0: [128 114 126 135 141 176 085 146 069 115 137 127 060]
1: [114 095 067 206 129 189 114 106 127 140 121 186 096]
2: [086 108 051 101 133 142 139 116 155 108 123 086 126]
3: [185 186 125 120 118 079 125 120 128 151 157 110 119]
4: [100 132 116 160 141 131 080 151 175 064 144 131 158]
5: [166 126 108 121 118 111 110 163 168 104 129 110 146]
6: [088 177 112 179 146 129 153 008 154 122 159 154 167]
7: [143 095 149 149 134 127 177 136 115 164 120 199 138]
8: [128 097 158 138 104 115 115 212 180 088 111 157 200]
9: [155 171 101 158 096 079 160 092 184 134 128 122 188]
10: [163 084 082 112 157 186 152 129 128 149 123 112 076]
11: [203 149 116 185 104 127 100 129 188 107 137 121 164]
12: [143 106 111 143 145 170 104 139 084 125 147 137 062]
13: [132 114 095 086 133 150 142 119 194 090 102 046 167]
14: [098 124 129 126 131 112 138 139 138 122 124 153 161]
15: [078 132 099 079 147 082 126 134 133 094 124 135 144]
16: [100 127 124 119 139 119 154 126 117 135 136 155 137]
17: [148 142 091 131 124 098 125 124 130 134 134 155 132]
18: [097 143 129 145 121 115 121 094 134 121 123 138 144]

[132 125 069 106 117 125 092 138 117 147 104 114 092] -> 17
[127 116 160 103 126 157 192 140 175 118 112 072 198] -> 13
[127 099 153 139 148 134 196 122 100 146 132 190 113] -> 7
[119 162 209 162 091 140 069 120 113 140 113 107 131] -> 18
[168 092 081 122 136 179 127 134 125 138 119 087 067] -> 10
[142 165 091 180 093 086 141 089 195 134 133 133 188] -> 9
[108 130 052 116 149 148 122 122 161 086 123 089 140] -> 2
[114 143 191 152 091 136 078 123 128 130 111 096 134] -> 18
[139 129 181 168 150 128 216 060 104 158 150 197 148] -> 7
[116 151 199 140 098 145 101 121 120 123 121 101 142] -> 18
[078 157 164 104 127 138 113 085 111 124 124 075 131] -> 18
[182 172 107 121 112 086 117 125 118 151 147 105 122] -> 3
[156 165 127 101 135 127 152 107 118 143 135 090 114] -> 3
[127 097 069 197 118 167 131 112 134 160 115 181 102] -> 1
[161 155 095 128 130 085 128 124 124 136 137 164 122] -> 17
[189 132 149 204 123 180 137 080 164 121 159 135 150] -> 11
[115 157 119 059 131 044 120 149 136 128 132 117 153] -> 15
[211 147 139 185 101 116 103 125 180 147 134 116 160] -> 11
